One vector is turned by the same rotation once a step. Each row is the vector after some number of steps, and that number follows the row.
The counts run from 0 to 675.
[ -9   1  -7  -5  -7   6  -5 -18   5  -6 -10   0   8  12  -6  -3  -1  -8
 -11  19   0  -4   8 -22  -9   8  17  -4  -7   2  18 -13   4   2   6   5
   9   3  17  -6   4   3   2  -4   0  -1  -4  -5   7 -14  15   3   3 -16
   5  -6  -6   7  -3   0  10  14   4   1  -9 -16] => 634
[ -6   7  -4  -5 -17  -1 -14 -13  13  -4  -8   0  12  19  26  14 -11  -1
   2  15   2  -5   2 -14 -10   0  12 -11  -3   2  -5  -4   6   1   2  -3
  -4  -3   9  -6   6   7  -5 -15   9   5  -8   4  10 -16   3   6   8  -7
  -1   3   2  -5   1   9  11   4 -12   2  -9 -14] => 616
[ -7  -1  -1   2   6  10   4  -9   5  -1   5   6  26  15   1  19  10   6
   7   3   3  -5  -4 -22  -1  -8  -3   2  -1   5   2 -14  17  10  -7  11
  -3   3  -5 -15   5   4  -8 -11  -5   6 -12  -3   3   3  16  10   7   1
  -1   0   0   3  -6   1  -1   6  -7  24  -2  -1] => 408
[ -1   2  -8  11   4   6   7  -6  -2  -4   1   0  10   3  -4   4   9   3
   4  14  -6  -5   3 -21  -3  -4  20  19  -2  -3   9  -6  10   6  -5   6
  -3   6   3   0  12   7   8  -6  12   0 -25   2   5 -10  24   0   6   0
   2   3  -1  13  12   8  -4  15   4   0 -12   1] => 106
[ -5  14  -7  -6 -11   0  -7  -7   7  -5 -17 -10  11  10   2   5 -15 -14
  -4  21   0  -7   0 -23  -9  -1  10  -3  -2  -9   5  -5   2  -1   3   1
   4  -6  17  -9   2   7   2  -7  12   1  -8  -3   8 -19   6   1  12  -8
  -2  -7   1   3   9   1   2  12  -3 -12  -8 -10] => 305
[ -2  -5  19  -2  -7   3 -12  -8  18  17 -11  -6  24   6  -2   7  13   5
   1   3   6  -4  -5  -8  -4 -10  -2  -2   6   1 -12  -4  15  10   7  -3
   7   2   3  -1 -13 -12  -5   3   2   2   8   1  -1  -6  10  -9   7   6
  -9 -15  -5 -14   7  -7  -7   3 -14  12  13  10] => 46
[ -3  -5   3  -2  -3   4   2  -4   1  10   8  -5  19  12   1  -5  12  13
   9   8   3   5  -6 -15  -2 -19   8  12   7   7  -3   2  20   6  -1   4
  -5  11  -1  -4   2  -3   5 -14  17   1 -11   0  -1  -7  18  10   7   1
  -2  -4   4   4   7 -12  -8  -6  -2  -3  10  20] => 255
[ -4 -13   0  14   4  -1   3 -20   7   7   2  -1  23   3  -3  10   9   2
   7  10   2   4   6 -15   2  12   5  -4  -3  -6   0  -7   4   7  -3 -10
  -2  -5  10  -5   8  11  -2 -11   4   2 -13   4  -1   2  27 -18  13   3
 -10  -4  -3   2   8  15  -3   9  -4   7  -4  -3] => 123
[ -6   2   1  -1  -2  11  -2 -13   0 -10  -9   6  24   1  -2  13   3  -1
   3   6  10  -3  -3 -22  -7   8   6 -11  -7   0   7 -15  11   9  -8   6
   3   6  -2 -10  -3  -3  -5  -1  -6   2  -6   1  -6  -2  11  13   6   7
  -1   0  -9   7 -10   3   0  14  -7  24 -10 -20] => 79
[ -3  -2  14   5  -4   0   3 -11   3   8 -16  -7   3   6   1 -18  13   1
   3  15   3 -14  -1  -5 -10 -10  14  17   7  -5  -3  -1   2   3   3  -5
   3  14   3  11   1 -11  11   6  10  -8  -5   9  -4 -18  14  -8  -2   0
  -3 -12 -14  -7  17  -4  -3  16  -2 -10  -5   6] => 348
[  3  -1   1  -3  -2  12  -6  -5   2  -3  -6   7   9   4  14  12   3  10
  -2  13   3  -2  -1 -14  -5 -15  21  18   6  11  -1  -9  20   4   6  10
 -13  13  -1  -1  -4  -9   3  -5   7   1 -17  -3  10 -23   4  14   8   2
   6  -8   4   4   5  -4  -1   3  -8  14   5   2] => 98
[ -3 -10   4   7   8   5   5 -22   2   1  -4   6  16  15   6   9  13   4
   8   4   4  -5   2 -22  -5   6   6  -4  -1   4   9 -16   9   3  -7   2
   3   3  -1  -9   9  -1  -9  -5 -13   2 -11   2   0   1  15   3   7   0
   4  -5  -6   2  -4  11   1  15  -2  25  -7 -18] => 644
[ -7  -1   7   2 -17   9  -9 -12  12  -4   3   6  20  -5 -20   5   3   4
  -1   7   4   8   2  -8  -7   6  16 -17 -17   3  -2  -9  20   5  13   5
  12   3   5   4   0  -1   3   3   9   2  -5   5  -2 -10  22   1   3  10
  -3  -2  -5   1  -5   5   7  10  -8  12   6 -10] => 600
[ -5  -3   5  -1  -4   0   2  -2  -1  14  -3 -13  17  23   9  -5  16   7
   9  15  -1  -9  -8 -14  -2 -23   4  13  11   4   0   5  12   3  -8   2
  -5   3   1  -3  10  -1   6 -13  13  -3  -8   3   1  -4  12   0   5  -4
  -1  -5  -2   0  11  -9 -11  -2   1  -9   1  20] => 256
[ -3   4  11  -9 -26  -1  -7   0   1   3  -8  -6  12   7   4  -7   0   4
   8  18   4   7  -3  -9 -12 -17  23  -6  -1   2  -5   6   9  -2   4   3
   3   7  -3   6   1  -7  13  -5  21  -9  -3  12  -5 -21   5   4   3   8
  -5  -9  -5   1  11 -10  -3  -3  -5 -13   5   7] => 301
[-13  -5   0  -6  -4  -2  -7 -28  10   3  -9  -3  14  24  17  -1   4   2
   1  13  10 -12  -1 -10  -4   2  -3  -9  -2   2   2  -6   5   4   6  -6
   0  -1   9 -12  -3   0   2 -11  -2   4   6  -2   1  -6  12   4   3 -20
   1  -4  -2  -7 -10  -3   8   5  -7   1  -7  -9] => 85
[ -4  -9  16  -5 -16  -7  -3 -15   0   7  -6 -12  14  13  19  -5  -2   5
  13  13  18   8  -6 -10  -8  -6   6 -12   8   4  -5  -1   4   0   0 -13
  -2   2   3   2  -4  -2   2  -8   4  -6   2   9  -8 -19   2  -2  12   9
  -7 -18  -1 -10  10  -4  -3  -3 -12  -7  11   0] => 613
[  0 -18   2   0  10   2   0 -22   4  14 -22  -9  15  16   2  -2  12  -1
   1  18   8   1   4 -20  -3   8   5   5   9  -2  12 -11  -2   4  -6  -9
  -2  -3  11 -11  -2  -5   1  -3  -8  -2  -2  -2  -2  -4  13 -15  12 -12
   3 -17  -7   0   4  -2  -9   9   2  14  -5  -2] => 642
[ -6  -2  14   3  -3   5   9  -4  -3  12 -10 -12  12   4 -23 -14  19  -2
   6   6  -2  -2  -4 -16  -9 -12  13   7   3  -4   7  -6   2   6  -5   6
  14   8   2   8   5  -7   4   5   7  -5  -5   5 -10  -3  18  -7   4   8
  -4 -12 -12   5  15  -7 -16  14   4  -3   6  10] => 192
[ -1   3  13   5  -8   7 -11  -7  14   4  -8  11  17   1   1  21   8   1
  -3   2  -1  -9   3 -13  -9   2  11 -12  -8  -3   1 -14  13  11   0   2
   8  -1   0  -3   2  -3 -12   2  -1   4  -2   4   2  -1  11  -5   7  12
  -2  -5 -11  -1   0  12   0  15  -9  27  -6 -14] => 362
[-12   8  13  -2  -5   0   4  -9   8  15 -14 -12  18  11 -15  -5  13 -12
  -1   6  -1 -16  -3 -16  -6  -7   0  -2   0  -9   8  -9   1  11  -3   7
  20   2   6   2   3  -7  -6   9   0  -1   3   1  -8   3  16  -7   2   4
 -10 -12 -14  -9   8  -3  -9  19  -3  -6  -2   2] => 275
[-13   8   8 -12 -11   8  -1 -14  -5  -9 -11  -8  11   5  -5 -17  -3   0
   3  15  11  -2  -8 -11 -13 -11  12   2  -3   0   0   1   7   6   3   3
   6  19  -2   0  -8 -11   9   5   6  -6  -4   1 -10 -23   8  20  -3  -1
   0 -11  -4  -4   1 -16   3   7  -3 -10   4   1] => 548
[ -1   2  -3   3  -5  -9  -4 -10   5   2  -9 -19  17   1   7   9 -12  -5
   4  19   7   0  -2 -20  -3  -3   3   4   8  -9  -3  -1  -4   5   6  -9
  -6  -7  12  -5  -5  11   2  -9  16   4 -16  -5   4 -18  11  -5  16   0
 -11 -16  10  -5  21   3  -9   4 -12 -10  -1   4] => 58
[ -9   0  -1  -2  -8   3   0 -23   0 -10 -10   4  10  13   8  -3   0  -7
   2  10   5  -5   3 -18 -10  12  12 -10 -10   0  11 -13   2   4  -7   0
   4   2   4  -9   9  -3   1  -1  -6  -3  -7   5  -4 -10   7   5   3  -1
   6  -2 -12   6  -6   8   9  17   0   9 -14 -26] => 315
[-12   3  18  -9 -17   0  -7 -16   9   6  -6  -4  21  12  10  -3   1   1
   7   7  17  -2  -7  -6  -7 -13  -4 -15  -1   4 -13  -3  13   9   2  -1
  10   5  -1   1  -7  -7  -7  -5  -1   2   7   5  -8 -12   6   7   2   9
 -12 -12   0 -19   2  -1   2   4 -16   1  12  -5] => 530
[ -7  -4  11   1   5  -1   4 -22   4  13  -8  -4  13  23  25  -2   9   6
  12   9   7 -21  -3 -13  -3 -12  -8  11  14   0  -5  -6   2   7  -4  -4
  -7   4   1  -4   4  -3  -4  -8  -5   2  -7   4   0  -8   9   2   1  -7
  -4 -11   1 -14  10   5   2   9  -7   3  -9   1] => 413
[ -2  13  10  -9 -18   8  -8   4   6  -6 -14  -6  18  -4  -2   8  -3  -1
   0  13   5  -4  -7  -9 -14 -18  15   4   2  -4  -8   1  11   7   4   9
   2   9  -6   1 -11 -12   3  10  14  -1  -7   4  -2 -22   3  11   4  14
  -5  -8  -3  -1  10 -11 -10   8 -13   3   2   5] => 63
[ -2  -2  -6   1  -1   7  -4 -15   8   0   6   9  13  16  15  10   0   9
   0  13   3  -2   4 -16  -4  -5  12   7   2   9  -1 -10  21   5   9   5
  -7   6   6  -5   2   5  -1 -12   5   9 -16  -4  13 -19  17  11   5  -7
   5  -2  12   0   0   9  13   3  -8   9  -1  -3] => 334
[ -2   4  -1  11  -6  11  -1   2   6  -2 -11  -2  17  -7  -8  12  10  -5
   3  13  -7  -8   2 -17  -4   5  15   5 -11 -11   2  -3   3   8  -6   3
  -2  -1   3  -1   9   4   2   4  14  -4 -18   9   1  -3  20 -13  11   4
  -5   5 -12  13  10  11 -11  21   0   6 -15  -5] => 672
[ -6  -9   8   4  -2  -3  -1 -11  13  14 -16 -19  19   2 -13  -2  13  -3
   4  17   5  -1  -3  -7  -4   4  -1  -3   4 -14   0   1  -3   9   0 -11
   3  -6  12  -5  -3   0   4   2   9  -4   4   7  -9   1  20 -23  10   0
 -10 -12 -12  -3  10  -3 -15  11  -2  -1   1   9] => 440
[-16  -2   5  -6   1   9  11  -9  -8   2  -9 -10  23  12 -12  -8  20   0
   8   7   8  -8 -13 -18  -8  -8   0   0   1  -1   8   0   4  12 -14   8
  10   8  -3  -9   1  -6   1   0  -2  -3  -2   4 -17   2  20   8   3  -2
  -2  -3 -14   3  -2 -14 -10  12   3   1  -4   5] => 557
[  2  17   3  -8 -15   4  -5   7   0 -10 -13  -2  19  -6  -7  11 -11  -6
   2  10   3   4  -6 -22 -11 -10  18  -4  -3   0   0  -6  12   5  -1  13
   4   4  -5   0  -5  -4  -3   4  11  -1 -13   1   1 -20   3  13   8  17
  -3  -8   1   6   8  -2  -6   8 -10   6   5  -5] => 144
[ -3   1   1   9  -2  12   3   0   3   1   4  -2  17 -10 -28   0   8   5
  -2  12  -3   5  -3 -16  -3  -3  19   7  -7  -2   2  -5  17   7   3   7
   7   8   1   4   3  -1   8   4  15  -4 -16   2  -4  -8  29  -3   4   9
  -4  -3  -6  10   6  -2  -7  13  -1   6   5   4] => 272
